In the data rows, zero lies at 4.5, halfway between 4 and 5.
Here are some points, one per row:
vec![3, 4, 3, 2, 3, 4, 4, 3, 5, 4, 9, 4, 6, 5, 4, 5, 6, 5, 4, 3, 6, 5, 5, 7, 5,
     5, 2, 4, 1, 5, 5, 3]
vec![5, 5, 6, 6, 3, 6, 2, 5, 3, 5, 3, 7, 3, 5, 4, 6, 1, 2, 3, 7, 5, 2, 5, 4, 6,
     5, 2, 6, 7, 4, 9, 3]
vec![5, 6, 8, 3, 6, 4, 3, 4, 6, 7, 4, 3, 4, 7, 3, 3, 5, 3, 6, 4, 3, 5, 6, 7, 6,
     2, 4, 7, 7, 3, 2, 4]
vec![6, 4, 3, 4, 6, 4, 7, 2, 6, 6, 6, 3, 3, 2, 4, 4, 4, 2, 5, 3, 3, 6, 3, 5, 2,
     3, 2, 4, 7, 5, 8, 3]
vec![5, 4, 3, 3, 5, 8, 2, 5, 5, 4, 4, 0, 6, 3, 5, 4, 6, 5, 4, 4, 8, 6, 5, 3, 5,
     7, 3, 9, 3, 5, 3, 5]
vec![3, 5, 4, 3, 3, 6, 3, 7, 2, 5, 4, 2, 7, 3, 5, 5, 3, 7, 5, 5, 3, 4, 4, 6, 0,
     1, 4, 2, 6, 7, 6, 5]
vec![5, 7, 5, 6, 6, 3, 3, 4, 5, 5, 7, 5, 6, 5, 5, 5, 4, 6, 4, 4, 5, 3, 8, 4, 6,
     8, 1, 5, 5, 3, 5, 4]
vec![7, 5, 6, 4, 5, 3, 8, 6, 3, 1, 5, 2, 6, 6, 6, 4, 3, 7, 5, 2, 3, 4, 1, 6, 7,
     4, 3, 7, 5, 6, 2, 4]
vec![8, 4, 2, 4, 4, 5, 6, 5, 2, 2, 4, 5, 2, 1, 5, 5, 3, 4, 6, 5, 6, 5, 3, 3, 7,
     5, 3, 4, 2, 2, 0, 5]
vec![3, 2, 5, 3, 6, 4, 2, 4, 5, 6, 3, 5, 3, 4, 4, 5, 6, 3, 7, 5, 2, 1, 3, 3, 5,
     8, 5, 3, 2, 4, 7, 6]
vec![3, 6, 4, 5, 5, 2, 6, 5, 2, 5, 7, 4, 5, 5, 5, 7, 5, 4, 6, 6, 4, 4, 2, 5, 1,
     6, 2, 5, 2, 6, 2, 6]
vec![4, 7, 5, 5, 8, 5, 3, 5, 7, 2, 5, 4, 0, 5, 2, 2, 4, 6, 6, 2, 9, 4, 5, 4, 4,
     3, 6, 1, 3, 4, 7, 2]
vec![5, 3, 5, 5, 1, 4, 7, 3, 6, 9, 5, 2, 4, 7, 6, 4, 6, 4, 4, 4, 4, 4, 6, 2, 6,
     3, 6, 4, 2, 8, 3, 3]
vec![4, 5, 8, 7, 7, 3, 4, 4, 7, 3, 6, 3, 5, 2, 7, 5, 6, 3, 3, 3, 5, 9, 7, 2, 1,
     7, 4, 4, 4, 7, 7, 6]
vec![4, 4, 2, 2, 4, 3, 9, 7, 5, 5, 2, 5, 2, 2, 8, 7, 4, 4, 2, 6, 7, 7, 5, 2, 6,
     5, 7, 3, 6, 4, 2, 5]
vec![5, 4, 4, 3, 3, 5, 4, 5, 6, 4, 5, 4, 6, 0, 3, 4, 2, 6, 2, 3, 5, 5, 6, 5, 6,
     2, 6, 4, 3, 4, 6, 9]
vec![5, 6, 5, 2, 4, 5, 3, 5, 3, 6, 5, 6, 2, 5, 5, 7, 5, 6, 4, 4, 3, 7, 3, 6, 3,
     4, 4, 5, 4, 3, 6, 5]
vec![2, 2, 8, 6, 5, 4, 4, 5, 3, 4, 4, 5, 3, 7, 6, 5, 4, 2, 6, 5, 8, 4, 5, 7, 3,
     3, 6, 3, 3, 3, 4, 5]
vec![1, 5, 5, 7, 6, 5, 4, 7, 4, 5, 4, 5, 6, 7, 5, 4, 4, 1, 6, 2, 3, 2, 4, 5, 4,
     6, 6, 4, 3, 3, 4, 6]
vec![7, 7, 3, 3, 4, 4, 3, 6, 5, 7, 4, 4, 4, 6, 6, 4, 3, 4, 1, 4, 4, 2, 0, 4, 4,
     4, 6, 5, 0, 5, 6, 5]
vec![6, 2, 3, 7, 4, 4, 7, 9, 6, 4, 5, 4, 4, 4, 4, 5, 5, 4, 6, 3, 5, 4, 7, 6, 4,
     5, 5, 3, 5, 6, 6, 3]
vec![5, 5, 6, 3, 4, 4, 5, 3, 8, 6, 1, 4, 5, 4, 4, 3, 4, 3, 2, 6, 7, 3, 4, 5, 5,
     5, 4, 5, 2, 4, 6, 0]
vec![3, 5, 5, 6, 4, 5, 5, 2, 2, 1, 4, 4, 6, 4, 6, 3, 5, 5, 5, 4, 6, 2, 5, 5, 5,
     8, 4, 5, 6, 4, 3, 5]
vec![2, 3, 3, 6, 2, 5, 5, 3, 3, 4, 6, 6, 5, 3, 2, 4, 4, 5, 4, 6, 7, 4, 4, 6, 6,
     4, 5, 6, 4, 6, 3, 1]
vec![3, 5, 0, 3, 6, 3, 4, 3, 7, 4, 1, 4, 5, 5, 3, 8, 5, 4, 5, 5, 3, 3, 6, 6, 4,
     4, 5, 6, 5, 2, 4, 2]
vec![6, 6, 6, 5, 7, 6, 7, 5, 8, 2, 5, 6, 4, 6, 2, 5, 4, 5, 1, 8, 5, 4, 4, 4, 5,
     5, 7, 7, 2, 5, 4, 5]
vec![5, 4, 4, 1, 2, 3, 2, 4, 2, 1, 6, 7, 3, 7, 4, 3, 5, 4, 6, 4, 4, 4, 6, 3, 6,
     5, 8, 6, 6, 5, 5, 5]
vec![4, 4, 5, 9, 3, 2, 9, 8, 4, 4, 6, 8, 6, 4, 5, 5, 4, 7, 3, 4, 4, 0, 7, 6, 5,
     4, 2, 4, 6, 4, 4, 3]
vec![6, 3, 4, 3, 5, 4, 3, 2, 7, 4, 6, 6, 8, 3, 5, 5, 6, 5, 4, 4, 4, 5, 4, 6, 5,
     5, 6, 2, 7, 3, 4, 3]
vec![1, 7, 4, 3, 6, 4, 6, 3, 4, 2, 2, 6, 4, 4, 7, 6, 3, 3, 5, 3, 2, 4, 7, 5, 6,
     3, 4, 7, 5, 7, 1, 5]
vec![8, 7, 4, 7, 6, 1, 0, 6, 3, 4, 6, 5, 5, 5, 4, 4, 3, 6, 6, 6, 2, 3, 4, 2, 4,
     5, 6, 3, 3, 6, 2, 3]
vec![6, 3, 7, 5, 4, 1, 4, 4, 4, 5, 4, 0, 3, 5, 8, 2, 3, 4, 5, 5, 3, 6, 6, 4, 4,
     6, 4, 3, 6, 4, 3, 4]
vec![6, 2, 4, 4, 7, 5, 6, 4, 6, 7, 5, 6, 5, 3, 3, 6, 4, 7, 7, 4, 6, 3, 5, 6, 4,
     6, 6, 8, 6, 4, 5, 7]
vec![4, 3, 3, 6, 3, 9, 5, 4, 6, 2, 6, 3, 1, 2, 3, 5, 9, 4, 4, 5, 1, 3, 4, 6, 4,
     4, 2, 3, 4, 1, 7, 5]
vec![5, 1, 4, 4, 8, 3, 6, 5, 3, 5, 5, 3, 5, 3, 4, 5, 5, 4, 2, 5, 4, 3, 5, 0, 4,
     2, 6, 4, 5, 3, 4, 0]
vec![4, 5, 7, 2, 3, 5, 5, 6, 5, 4, 5, 7, 6, 6, 6, 5, 2, 5, 4, 7, 4, 6, 6, 4, 4,
     3, 4, 4, 3, 4, 2, 4]
vec![4, 3, 1, 2, 6, 3, 6, 6, 2, 7, 3, 6, 4, 7, 6, 3, 2, 6, 8, 4, 6, 9, 6, 3, 7,
     8, 4, 8, 6, 4, 6, 2]
vec![4, 3, 2, 5, 3, 3, 1, 6, 4, 7, 3, 7, 8, 0, 6, 4, 8, 2, 5, 6, 3, 4, 4, 6, 8,
     1, 7, 4, 2, 2, 5, 6]
vec![5, 4, 4, 5, 3, 7, 5, 6, 6, 3, 7, 3, 5, 7, 7, 8, 7, 3, 5, 4, 5, 2, 5, 3, 5,
     3, 5, 8, 5, 7, 5, 7]
vec![1, 5, 3, 6, 6, 8, 6, 5, 5, 3, 4, 3, 6, 5, 3, 5, 4, 9, 5, 3, 2, 7, 5, 6, 8,
     3, 7, 4, 3, 5, 7, 3]
vec![6, 4, 4, 4, 5, 5, 5, 4, 5, 4, 4, 7, 4, 7, 6, 7, 4, 6, 4, 2, 1, 6, 5, 5, 6,
     6, 5, 3, 4, 4, 5, 5]
vec![6, 6, 6, 5, 3, 3, 5, 5, 1, 4, 7, 4, 6, 3, 2, 6, 6, 5, 1, 4, 4, 5, 5, 6, 3,
     8, 7, 5, 7, 4, 6, 4]
vec![1, 2, 4, 5, 6, 0, 3, 5, 8, 4, 4, 6, 2, 3, 6, 2, 5, 6, 3, 6, 5, 3, 1, 4, 4,
     3, 2, 7, 6, 7, 3, 8]
vec![3, 3, 9, 4, 4, 7, 6, 6, 8, 4, 7, 7, 6, 2, 6, 5, 3, 5, 8, 7, 4, 5, 2, 3, 5,
     5, 3, 4, 6, 6, 4, 5]
vec![5, 7, 8, 6, 5, 4, 2, 5, 2, 3, 1, 5, 3, 5, 7, 5, 8, 8, 8, 7, 6, 4, 5, 5, 2,
     1, 5, 5, 5, 3, 5, 4]
vec![4, 6, 2, 3, 5, 4, 7, 3, 2, 3, 2, 8, 9, 6, 7, 3, 3, 0, 7, 6, 4, 6, 6, 6, 3,
     5, 5, 3, 4, 5, 6, 5]
vec![4, 4, 1, 5, 3, 5, 4, 5, 3, 4, 5, 3, 4, 6, 5, 5, 5, 5, 3, 3, 5, 4, 3, 2, 3,
     5, 5, 4, 7, 3, 4, 0]
vec![6, 4, 2, 6, 2, 5, 5, 5, 7, 5, 4, 6, 5, 6, 4, 5, 6, 8, 5, 5, 6, 5, 6, 6, 5,
     4, 6, 2, 3, 5, 2, 5]
vec![3, 5, 4, 4, 5, 5, 3, 4, 4, 8, 3, 4, 4, 8, 4, 4, 4, 6, 4, 4, 3, 2, 5, 2, 8,
     5, 3, 4, 6, 5, 3, 6]
vec![7, 8, 2, 7, 5, 6, 4, 2, 8, 5, 4, 2, 2, 6, 3, 5, 2, 2, 6, 7, 6, 8, 2, 5, 3,
     6, 5, 2, 7, 4, 7, 5]
vec![3, 4, 5, 5, 2, 1, 7, 3, 4, 3, 5, 4, 4, 6, 0, 7, 4, 4, 5, 4, 4, 8, 4, 3, 4,
     3, 1, 4, 4, 5, 5, 7]
vec![3, 5, 7, 6, 0, 5, 2, 7, 7, 3, 4, 5, 4, 4, 2, 7, 7, 6, 4, 3, 3, 1, 1, 6, 3,
     4, 4, 6, 3, 3, 5, 2]
vec![4, 5, 6, 5, 5, 6, 4, 7, 6, 5, 6, 0, 3, 4, 3, 5, 2, 2, 4, 7, 4, 2, 6, 4, 5,
     3, 7, 4, 6, 5, 3, 7]
vec![7, 2, 2, 3, 6, 5, 4, 3, 3, 4, 2, 3, 5, 5, 2, 1, 3, 4, 3, 6, 3, 5, 5, 6, 6,
     6, 4, 4, 3, 5, 5, 3]
vec![5, 5, 4, 5, 1, 6, 5, 3, 7, 4, 3, 3, 7, 5, 5, 0, 3, 7, 5, 5, 5, 5, 6, 4, 0,
     5, 4, 6, 5, 3, 3, 8]
vec![6, 2, 4, 6, 3, 8, 4, 5, 5, 5, 4, 6, 4, 6, 5, 4, 4, 4, 5, 3, 4, 5, 4, 4, 1,
     3, 5, 5, 3, 5, 2, 3]
vec![3, 6, 5, 6, 4, 3, 5, 2, 5, 7, 4, 3, 5, 2, 4, 6, 4, 5, 5, 5, 4, 5, 3, 1, 7,
     6, 7, 5, 6, 2, 4, 5]
These points spread out most along one direction. Take the direction at right angles to it along which they spread out most. Then take the direction at right angles to both along which they spread out most. Go by this last direction. How far along it is each point below, from 0 to 99? The average is 50, and the first point in the table lies past the average. One standard deviation of the points above along it is 16.
vec![6, 6, 4, 6, 5, 5, 6, 5, 6, 7, 4, 3, 6, 7, 6, 3, 6, 4, 6, 4, 6, 3, 4, 6, 7,
     2, 6, 4, 5, 4, 6, 3] -> 60
vec![6, 4, 5, 7, 5, 5, 4, 0, 5, 5, 7, 2, 1, 4, 6, 5, 4, 8, 4, 2, 5, 4, 6, 7, 4,
     3, 5, 5, 6, 8, 6, 6] -> 27
vec![4, 3, 5, 5, 6, 7, 4, 4, 4, 5, 3, 5, 6, 2, 3, 4, 6, 5, 2, 4, 4, 6, 5, 3, 3,
     4, 2, 6, 4, 4, 4, 7] -> 46
vec![6, 4, 8, 1, 3, 5, 5, 5, 4, 6, 4, 5, 5, 4, 2, 6, 4, 3, 5, 3, 4, 3, 4, 4, 4,
     6, 3, 2, 5, 5, 4, 6] -> 44
vec![4, 2, 5, 7, 5, 5, 4, 5, 4, 4, 2, 4, 6, 5, 4, 7, 6, 5, 2, 4, 5, 7, 1, 9, 5,
     7, 4, 4, 7, 6, 4, 7] -> 44
vec![5, 5, 4, 3, 7, 3, 6, 4, 5, 7, 2, 3, 2, 3, 5, 7, 7, 4, 4, 4, 7, 4, 4, 3, 6,
     5, 4, 4, 4, 5, 5, 3] -> 56
vec![6, 3, 5, 4, 7, 4, 7, 4, 1, 5, 4, 6, 9, 6, 1, 5, 5, 4, 8, 4, 7, 5, 5, 3, 7,
     5, 5, 2, 3, 8, 3, 3] -> 60
vec![3, 8, 3, 4, 4, 6, 3, 5, 2, 7, 2, 9, 3, 4, 4, 3, 6, 4, 6, 5, 3, 5, 5, 3, 6,
     4, 4, 4, 7, 9, 4, 4] -> 60
vec![4, 7, 5, 5, 6, 6, 4, 5, 4, 6, 4, 5, 4, 5, 4, 5, 2, 4, 3, 1, 6, 3, 6, 4, 2,
     4, 6, 4, 2, 2, 4, 3] -> 55
vec![8, 3, 4, 4, 3, 2, 4, 6, 2, 3, 4, 7, 7, 4, 3, 4, 6, 5, 4, 1, 5, 7, 5, 1, 2,
     2, 2, 7, 7, 2, 6, 7] -> 44
vec![5, 4, 4, 7, 5, 5, 3, 5, 3, 6, 9, 6, 5, 4, 3, 3, 3, 1, 3, 3, 4, 5, 5, 6, 5,
     5, 7, 7, 5, 5, 3, 4] -> 54
vec![3, 4, 2, 4, 6, 6, 2, 2, 4, 3, 8, 4, 5, 8, 8, 3, 5, 3, 1, 6, 4, 5, 2, 2, 6,
     2, 2, 2, 4, 1, 6, 5] -> 56
vec![4, 6, 6, 6, 5, 3, 4, 6, 3, 5, 5, 4, 2, 2, 5, 3, 5, 4, 4, 8, 4, 6, 6, 5, 4,
     5, 2, 5, 4, 5, 6, 5] -> 31
vec![4, 8, 5, 1, 6, 7, 6, 6, 6, 5, 5, 3, 3, 6, 5, 0, 7, 4, 3, 4, 6, 6, 5, 7, 4,
     6, 5, 3, 6, 5, 4, 6] -> 34
vec![2, 4, 7, 4, 3, 5, 9, 3, 2, 2, 5, 5, 5, 4, 5, 0, 4, 6, 5, 4, 3, 5, 2, 3, 3,
     4, 7, 5, 5, 3, 6, 6] -> 37
